In the rows, zero is written as 128.
The rows below come in pairs that one turn or mirror swaps. Which row does each named row swap with?
The rows were stretched afterwards, more along some directions than others.
Z_996: [133 117 151 135 146 120 114 122 109 168 130 129 124 115  79 133 132 122
 177  90 134 106]
Z_291: [143 121 104 129  91 132 102 159 164 107 131 117 143 111 132 146 111 115
 162  98 119 104]
Z_629: [101 101 150 135 143 133 124 139 137 148 127 123 147 116 120 135 113 124
 135  99 156 131]
Z_105: [ 97 130  92 129  83 141 142 113 146  95 132 151 151 126 143 168 130 114
 117 122 116 116]
Z_941: [143 108 130 136  83 123 118 106 174 158 112 145 127 119 127 154  96 121
 120  96 150  98]
Z_639: [146 119 118 111 113 139 132 115 169 132 100 137 143 112 133 165 115  84
 121 114 138 112]
Z_364: [132 129 127 133 123 125 126 113 156 125 104 141 136  98 135 144 131  74
 115 116 138 111]
Z_474: [156 111 124 118 107 129 120  86 141 164 122 144 112 109 116 149 117 142
 139 105 152  93]
Z_216: [139 135 147 126 185 129 133 121 134 176 116 113  85 135 107 134 133 105
 151 120 148 147]
Z_383: [113 110 144 131 120 129 137 148 121 109 114 123 159 137 104 126 131 141
 124 112  95 112]
Z_418: [ 88 144  91 137 118 119  82 110 122 117 124 100 116 123 161 153 121 139
 117 139 113 109]
Z_118: [146 101 120 136  76 125 111 110 181 141 119 154 137 106 122 158  92 118
 123  87 151  98]
Z_126: [ 90 114 118 147 127 138 121 119 139 132 102  90 134 162 133 156 137 134
 111 137 107 123]
Z_52: [148 117 129  89 139 144 122 106 172 141 117 147 135 124 123 165  96 129
 133 107 134 125]
Z_732: [137 112 149 135 142 136 113 132 111 163 134 142 108 124  82 120 132 127
 170  80 124 106]
Z_212: [117 125 121 159 109 106 119 126 151 130 127 137 158 110 122 120 118 116
 131  97 150  94]
Z_161: [ 81 142  94 148 115 123  85 112 124 125 119  99 120 133 160 152 116 132
 116 135 118 105]
Z_555: [107 110 136 133 120 127 125 152 123 100 118 122 134 120 104 133 135 135
 127 113 102 110]
Z_734: [129 127 152 127 143 115 111 117 123 179 121 128 122 123  82 129 121 106
 152  91 137 102]
Z_798: [144 108 127 153 117 126 133 126 156 126 118 136 158 166 109 135 124 135
 132 111  91 108]
Z_394: [120 109 130 146 108 108 114 126 153 121 119 150 154 109 113 113 120 117
 122 100 148 100]
Z_810: [125 135 102 150  95 116 114 166 144 105 138 112 154 111 128 130 116 117
 156  94 127  80]
Z_733: [ 93 118 148 108 157 124  89  67 112 162 117 116 126 159 116 117 115 157
  91 132 140 150]
Z_986: [160 106 137 105 143 138 106  91 126 171 115 120 111  99 100 130 127 147
 152 106 157 102]
Z_497: [146 103 135 131  87 129 117 111 172 153 110 148 120 123 124 158  99 122
 118  84 148 105]
Z_94: [ 93 124 114 146 128 147 136 121 149 129 101  97 128 150 141 166 139 123
 125 138 112 112]
Z_384: [142 117 155 126 137 122 105 119 114 171 125 129 123 116  77 130 126 116
 168  79 138 102]
Z_890: [108  95 161 139 147 131 122 127 131 156 122 113 144 121 115 132 109 125
 122  89 153 131]
Z_955: [130 123 154 137 147 137 113 118 115 175 128 129 125 125  77 125 125 127
 177  79 135  96]
Z_374: [123 117 151 126 141 122 103 117 112 166 123 128 118 127  73 131 121 115
 155  89 133 108]
Z_537: [125 136  81 139 116 136  93 120 126 110 125 112 116 134 158 142 115 136
 127 124 103 103]
Z_86: [151 105 118 136  84 127 114  96 175 154 106 147 142 119 116 158  97 119
 135  89 152  92]
Z_583: [102 140  84 142 106 116  89 119 119 110 122  99 129 119 161 150 122 140
 124 129 116 101]
Z_266: [166 124 129 120 188 140 136 109 145 175 120 116 103 138 106 129 121 114
 153 117 155 146]
Z_548: [ 95 111 120 157 116 143 137 129 145 131 103 103 136 157 137 163 139 119
 128 119 112 117]
Z_507: [119 106 158 138 156 123 121 116 104 162 127 121 121 129  80 143 136 125
 169  89 122 120]
Z_908: [144 128 108 117  99 132 125 119 171 126  98 146 139 119 136 165 126  86
 124 116 137 117]
Z_192: [155 101 131 105 136 144  99 114 141 134 129 122 115 114 124 133 121 141
 139 120 132 149]
Z_886: [148 113 133 112 130 153 115 111 132 136 132 130 114 119 138 138 126 137
 139 126 129 152]
Z_742: [128 108 146 109 166 137 106 108 102 147 115 107 113 104  88 116 136 153
 135 118 142 114]
Z_209: [112  90 140 142 111 125 106 133 162 153 113 126 155 134 110 147  90 135
 127  89 151 121]
Z_737: [ 95 116 117 158 128 149 136 131 149 130 107 106 130 152 135 162 138 128
 136 124 105 109]
Z_549: [ 94 147 124 136  85 118 128 119 145 130 125 147 112 130 131 166 121  96
 117 107 116 115]
Z_599: [155 133 140 114 193 131 137 107 136 181 118 114  91 135 113 135 130 114
 142 122 159 149]
Z_559: [127 111 127 145 109 113 124 129 146 123 122 148 144 118 119 108 133 110
 117  98 151 119]
Z_357: [105 145  77 133 129 121  96 100 119 109 122 102 112 133 161 171 131 143
 125 152 111 126]
Z_923: [104 140  81 144 111 119  94 113 121 108 119  96 134 125 162 162 118 140
 128 138 106  98]
Z_136: [160 115  84 117 142 147 128  97 147 123 122 122 129 137 138 146 122 147
 135 125 130 131]
Z_907: [130 146  73 135 112 132  96 108 139 120 119 101 141 130 157 145 108 136
 135 124 116  97]
Z_342: [112 120 132 155 108 104 122 129 147 129 120 143 155 119 115 108 126 114
 118 106 147 100]
Z_808: [131 111 119 162 135 140 144 113 125 139 127 142  84 129 137 141 139 142
 146 124 129 140]
Z_597: [120 126 113 158 100 106 126 143 134 116 141 134 152 118 126 118 123 123
 147  95 136  87]
Z_457: [153 126 146 115 194 135 138 115 142 184 120 106 108 139 101 126 122 116
 154 118 160 147]
Z_32: [139 111 141 141 147 155 143 130 138 142 135 144 113 131 100 146 135 121
 177  83 126 117]
Z_992: [123 122 146 127 146 116  96 115 116 165 125 124 119 110  79 138 123 115
 160  88 137 110]
Z_701: [ 90 137  87 139 114 121  72 107 125 111 115  95 130 125 152 161 112 135
 122 129 112 106]
Z_144: [104 102 122 130 130 158 135 112 129 110 135 140 147 115 123 139 131 115
 128 112 138 140]
Z_177: [135 110 158  90 178 146 119  77 132 170 131 143 117 133 110 136 102 142
 136 106 153 147]

Swapped with Z_886: Z_383
Swapped with Z_798: Z_808
Swapped with Z_549: Z_733
Swapped with Z_908: Z_890
Swapped with Z_216: Z_126
Swapped with Z_507: Z_357
Swapped with Z_599: Z_548

The rows below come in pairs that one turn or mirror swaps. Which row does each named row swap with?
The rows were stretched afterwards, more along some directions than others.
Z_624: [155  98 136 165 133 141 173 130 156 133 162 145 129 115  96 112 128 112
 145  96 102 140 158 117 114  90 170]
Z_380: [112 159 127 158 113 152 156 119 116 124 146 147 127 125 100 102 137 121
 167 183  92 115 160 131 109 105 173]
Z_23: [153 107 144 151 175 138 158 119 145 133 121 174 121 134  86 120  99 119
 173  97 106 109 150 154 113  90 143]
Z_531: [145 108 142 145 161 135 161 120 142 140 122 176 122 137  87 114 108 117
 182 116 119 111 150 152 111  95 159]
Z_26: [124 119 133 155 115 158 134 114 114 125 136 162 122 128 105 113 137 123
 141 104 116 157 137 104 133  95 132]
Z_819: [143 151 111 146 143 137 163 111 114 108 154 154 130 116 108 131 113 156
 155 147 122 136 138 168 110  83 142]
Z_450: [145 148 112 135 135 134 167  97 136  88 158 164 138 126 113 134 120 152
 163 123 125 143 144 149 118  72 144]
Z_638: [146 145 118 135 126 128 155 108 140 110 152 169 146 131 113 135 135 151
 147 157 135 134 152 148 125  77 147]
Z_333: [131 107 179 141 139 120 163 101 146 121 124 159 123 127 102 125 136  88
 125 118 102 124 134 140 143 108 145]
Z_669: [123 137  85 131 126 138 160 115 128 119 138 161 143 106 129  96 123 137
 180 140 113 135 150 147 104  99 144]
Z_687: [147 144 114 140 133 131 166 104 129  94 139 165 138 127 114 119 129 158
 164 127 126 134 136 148 125  64 143]
Z_827: [151  94 145 163 136 143 190 130 160 129 157 143 123 109  90 108 128 104
 143  95  96 141 149 114 117  98 173]
Z_164: [117 106 144 117 127 106 125 101 152 144 164 160 142  99 142 124 133 130
 119 116 109 137 154 157 116 108 125]
Z_871: [152 120 145 147 138 169 158 102 148 112 145 140 125 132 103 136 139 112
 158  87 118 133 130 141 117 120 125]
Z_303: [128 101 154 120 134 104 172  92 125 130 145 168 120 111 128 116 126 102
 120 154  98 160 141 153 142 145 154]
Z_636: [128 122 151 145 156 145 161 134 144 105 166 137 130 134 117 129 142 118
 109 105  72 130 127 147 123 116 153]
Z_603: [128 160 131 158 121 153 163 123 134 117 133 153 123 123  99 104 140 137
 158 186 104 118 150 149 104  97 152]
Z_124: [146  93 147 146 160 124 173 124 142 143 130 177 128 140  77 110 114 125
 147  92 116 117 143 142 129 108 169]
Z_804: [121 111 143 123 136 108 180  87 121 134 141 162 124 102 120 109 127  89
 138 158  95 150 152 133 133 139 179]
Z_332: [124 139  88 126 130 138 156 117 137 114 151 156 141  99 136 109 123 142
 164 142 109 133 149 155 101 106 137]
Z_568: [103 135 129 119 125 133 113  90 114 132 104 152 105 120 118 104 124  90
 172 165  86 113 166 143  97 106 141]
Z_232: [105 133 133 116 115 134 110  97 124 132 104 149 102 119 127 105 136  93
 166 158  96 121 165 134  90 104 131]
Z_688: [152 130 139 139 132 163 177 113 142 107 162 135 119 132  93 120 152 109
 149  95 114 146 136 141 108 120 146]
Z_793: [155 122 161 143 140 164 176 111 159 114 167 126 125 118  94 128 155 116
 142  92 109 154 133 137 120 114 141]
Z_67: [145 107 160 159 143 145 143 110 120 135 159 148 113 128 104 115 155 119
 147 115  90 122 130 159  96 122 174]
Z_999: [144 105 124 163 119 143 174 134 150 129 160 145 130 122 103 103 127 121
 150  98 100 132 158 112 114  84 163]
Z_292: [119 116 136 165 146 152 145  99  95 121 146 155 127 128 110 130 118 131
 157 142 126 115 155 164 116  97 148]
Z_146: [124 141  87 122 129 142 158 103 130 112 134 147 139 107 134 105 118 123
 168 144 100 120 149 142 113 106 142]
Z_985: [128 116 171 142 131 135 170  97 142 112 122 151 123 123  96 134 129  82
 134 118 105 123 134 131 133  94 155]
Z_154: [127 124 173 151 121 138 157  97 135 115 122 157 122 137  90 137 128  89
 140 128 106 107 140 132 137  91 150]
Z_731: [124 140  88 117 125 131 152 110 125 111 139 155 140 114 144 104 116 139
 172 143 108 113 145 153 107  99 139]
Z_142: [158 111 120 146 153 131 186  89 144 135 135 165 132 126 106 135 137 121
 144 115 103 121 127 148 137 117 151]
Z_534: [139 105 154 150 136 137 138 100 111 137 147 149 111 124 110 104 162 113
 155 118  97 130 127 153  88 113 162]
Z_281: [151 127 140 138 144 152 189 106 150 110 150 142 114 133  88 129 146 111
 136 103 119 150 126 143 113 142 139]
Z_110: [119 121 140 108 116 104 130 105 128 127 160 155 145 115 142 117 132 148
 120 144 115 122 148 163 118 115 117]
Z_72: [120 126 135 142 101 146 135 118 131 135 137 169 130 132 111 110 161 122
 131 118 124 172 123 109 138  96 132]
Z_439: [159 125 150 140 139 162 155 108 154 129 148 141 121 126 110 132 148 112
 155 105 123 133 141 136 122 132 136]
Z_365: [117 112 133 110 120 105 134 106 142 140 157 161 145  99 140 125 136 135
 116 128 120 136 150 144 125 124 128]
Z_393: [ 94 136 123 116 108 131 128 129 152 116 124 149 129 130 127 117 146 137
 145 130  95 132 140 143  70  81 132]
Z_246: [114 101 139 119 124 106 124 105 134 130 156 160 145 106 139 124 124 135
 122 130  99 129 153 159 115 104 116]
Z_677: [103 141 113 115 105 129 146 123 156 105 111 150 135 123 121 112 145 141
 146 131  93 126 123 130  79  76 126]
Z_378: [131 128 142 160 148 153 145 138 132 113 162 144 139 147 114 128 137 122
 121 112  79 116 131 144 128 109 152]
Z_319: [120 129 128 153 110 151 138 115 126 137 132 152 111 124 101 117 145 117
 121 112 127 168 133 114 125 119 128]
Z_261: [116 141 133 115 116 123 120  96 118 133 107 155 106 117 121 109 132 101
 172 162  99 127 165 137  99 116 137]
Z_829: [ 98 131 121 106 104 121 155 123 157 112 113 153 133 124 122  99 140 134
 140 135 101 140 136 129  85  76 129]
Z_668: [122 120 136 116 114 107 144 103 132 126 155 152 156 108 132 126 124 143
 125 141 116 117 144 149 129 104 124]
Z_858: [142 112 153 163 126 152 133 111 113 139 153 147 117 128 102 108 162 118
 156 108 101 132 121 146  95 110 166]
Z_901: [124 117 137 114 122 104 142 115 137 131 148 155 145 102 132 123 125 138
 126 129 121 120 138 144 121 115 122]
Z_413: [124 112 139 149 110 147 132 116 116 121 141 153 122 133 116 111 148 121
 131 104 109 167 135 108 144  98 125]
Z_533: [ 99 139 117 120 102 134 141 134 139 111 113 139 136 133 114 116 140 137
 148 149  96 108 124 123  79  82 139]
Z_222: [137 115 138 157 159 148 165 133 144 111 161 151 142 138 115 126 143 116
 116 105  78 135 124 143 128 108 151]
Z_797: [144  95 132 168 138 145 175 136 145 127 157 145 127 123  89 106 123 106
 155 106  97 123 161 116 104  91 180]
Z_726: [134 150 137 134 129 131 175 124 137 107 127 140 110 130 113 121 125 120
 139 103 100 144 117 106 143 110 133]
Z_498: [157 109 122 156 155 146 187  92 140 133 133 150 138 121 104 136 135 118
 148 116 108 115 128 148 124 113 144]
Z_366: [121 108 147 177 144 144 136 119 134 158 125 159 115 148  72 110 132  98
 158 115  87 119 143 134 116  97 133]
Z_661: [136 100 153 122 136 103 166  84 134 137 137 165 127 110 126 116 127  96
 125 148 102 155 151 147 155 141 163]
Z_905: [151 103 137 145 166 133 175 122 147 142 133 179 117 128  80 100 121 110
 152  86 114 132 155 147 111 103 164]
Z_510: [107 138 131 110 117 121 122  99 126 129 101 160 102 115 119 114 129 102
 164 162  97 124 159 139  91 113 139]
Z_766: [123 114 170 142 133 133 173 105 138 112 127 151 121 125  93 133 122  94
 127 120 104 108 136 134 135 101 160]
Z_34: [124 156 133 163 116 164 151 127 118 120 129 140 129 127  95  97 144 128
 168 187  93 117 142 137 115  93 156]
Z_670: [148 111 141 158 171 142 178 119 138 141 139 178 115 123  79 112 105 124
 156 106 111 126 157 162 115  98 151]
Z_933: [145 114 157 150 132 146 144 103 123 134 157 146 109 119 115 111 161 110
 153  98  93 133 126 146 100 118 169]
Z_425: [130 124 145 153 140 150 162 137 135 103 148 142 138 146 118 125 140 123
 127 123  77 115 128 146 128  99 149]
Z_19: [150  90 130 163 130 133 181 129 158 131 150 154 135 120  95 109 124 119
 145  99 110 128 153 116 120  96 172]
Z_432: [124 102 139 183 146 157 147 118 138 153 130 157 117 137  67 108 144  97
 158 130  90 128 148 129 113  92 139]
Z_199: [142 110 166 157 135 148 131 110 119 135 157 142 111 120 112 111 164 118
 155 114  82 137 124 153  94 107 157]
Z_321: [ 92 128 127 117 110 125 133 124 154 124 119 152 134 131 118 105 151 129
 133 129  89 141 134 130  85  83 132]
Z_867: [ 93 147 114 111 105 127 144 130 146 110 118 150 133 126 115 113 141 139
 155 150  96 126 134 131  76  74 141]

Swapped with Z_366: Z_498
Swapped with Z_432: Z_142
Swapped with Z_638: Z_72
Swapped with Z_332: Z_510
Swapped with Z_154: Z_222
Swapped with Z_450: Z_26
Swapped with Z_726: Z_292
Swapped with Z_365: Z_867
Swapped with Z_319: Z_819

The rows below come in pairs that one turn or mirror swaps. Which row does each named row swap with?
The rows were stretched afterwards, more along some directions than others.
Z_838: [127 132 115 145 159  94 117 155 133 121  91  99 163  97 111 138 114  92
  85]
Z_107: [139 121 134 123 128  93 116 149 147 118 127  89 145 112 127 145 111 107
 113]
Z_176: [122 120  96 131 135 112 117 143 151  92  97 122 138  86 108 146 139 111
  91]
Z_913: [142 153 121 141 149  99 123 159 142 119  83  95 173  72 120 153 104  72
  73]
Z_708: [154 115 105 176 154  93 103 111 156 117 109 115 157  80 102 123 100 108
  91]
Z_24: [136 107 123 136 131 107 120 125 164 112 126  96 162  76 120 123 125 114
 100]
Z_103: [111 119 114 172 138 104 128 134 149 130 115  86 147  81 109 116 121  86
  81]
Z_883: [139 115 124 123 126 105 121 118 163 108 121 103 166  83 125 127 116 115
 100]
Z_929: [139 120 126 117 125 107 121 120 161 109 118 106 167  89 133 125 112 114
 110]
Z_360: [145 135 112 104 142  99 116 136 147 119  86 120 164  86 129 137  98 106
  87]
Z_268: [108 120 117 170 125 101 125 138 151 136 126  94 131 103 104 110 119  89
  98]
Z_218: [150 123 104 174 113  71  87 137 160 127 116 106 154  83  90 131 113 119
 106]
Z_495: [138 130 139 124 143 109 132 127 166 122 144  76 148  99 132 148 118  99
 119]
Z_304: [125 118  92 150 121 106 118 156 154  97 103 115 132  80 105 154 139 108
  86]
Z_791: [147 127 100 151 113  92 106 167 157 122 123  97 144  70 104 147 123 102
  86]
Z_914: [117 132 111 179 137  79 111 100 146 130 100 101 153  84  97 107 109 101
  91]
Z_547: [157 125  97 156 134  75  83 126 156 125 112 122 144  68  86 122 116 126
 101]
Z_475: [135 139 115 139 163  99 123 156 136 116  88  92 169  86 116 144 115  87
  83]
Z_631: [123 117  94 147 127 106 113 148 154 100  99 127 133  88 100 142 137 113
  92]
Z_339: [135 110 102 180 152  87 100 114 147 123  96 118 147  80  94 109 103 105
  85]
Z_595: [140 110 116 140 132 100 114 125 163 108 123  94 165  72 116 122 127 116
  98]
Z_773: [144 142 114 125 141  90 105 122 157 112 127 107 146  81 103 117 107  98
 106]
Z_313: [164 119 117 130 134 110 102 146 155 109 112  95 173  85 108 131 110  90
  98]
Z_928: [128 122  98 150 138 120 121 143 147  99 106  98 143 106 104 145 124  82
  95]
Z_438: [136 126 135 121 131 102 127 145 152 112 132  77 141 111 132 150 118 104
 118]
Z_921: [124 115  88 157 126 102 113 151 153  94 105 115 129  80 100 146 143 112
  88]
Z_245: [140 157 117 136 147 102 128 165 142 119  87  90 171  76 126 157 104  71
  74]
Z_704: [155 125 109 183 113  80  89 139 163 120 115 110 151  87  93 137 111 114
 106]
Z_490: [137 139 111 144 167  87 112 157 138 116  79  94 171  80 108 140 116  82
  72]
Z_225: [102 129 128 133 125 102 125 128 153 130 103 103 140 118 121 120 120 107
 113]
Z_213: [126 132 112 155 164  79 105 135 144 122  85 110 171  96  97 107 108  84
  84]
Z_242: [137 146 115 141 157 100 124 162 142 117  87  85 169  70 118 151 112  76
  74]
Z_587: [149 137 117 103 139  98 117 128 152 123  97 122 168  88 129 135  97 111
  95]
Z_749: [157 155 123 149 127  97 117 159 157 111  98  91 177  79 121 164  96  73
  91]
Z_340: [132 128 136 126 139 107 132 139 162 118 139  67 144  96 132 148 120  97
 115]
Z_461: [120 126  95 140 129 110 119 145 150 100  96 126 138  95 113 143 130 110
  99]
Z_620: [138 122 133 126 139  92 117 140 156 114 129  78 144 105 124 143 121 102
 110]
Z_698: [103 134 127 136 123 101 126 127 149 129  98 113 141 117 120 121 114 103
 108]
Z_565: [161 137 106 126 148 104 103 149 149 101 105 104 185  71 101 131 107  80
  82]
Z_572: [125 167 105 149 152  83 117 122 143 120  92  96 184  71 100 117 101  73
  78]
Z_983: [154 143 100 147 121  87 112 161 147 129 106 102 170  69 109 138  99  86
  72]
Z_655: [155 135 114 123 130  75 103 142 153 108 108 107 162  99 114 139  97  96
  95]
Z_574: [132 131 140 125 141 113 135 135 162 125 141  74 147 102 136 141 116  94
 118]
Z_35: [134 115 124 115 128 110 119 123 162 102 120 101 163  85 125 129 126 116
 106]
Z_57: [124 129 109 140 133 114 121 135 151  95 125  94 144 106 105 136 122  80
 102]
Z_836: [152 127 129 140 165 116 127 120 167 114 130  91 161  88 126 140 104  90
 111]

Swapped with Z_773: Z_572
Swapped with Z_921: Z_595
Swapped with Z_35: Z_176

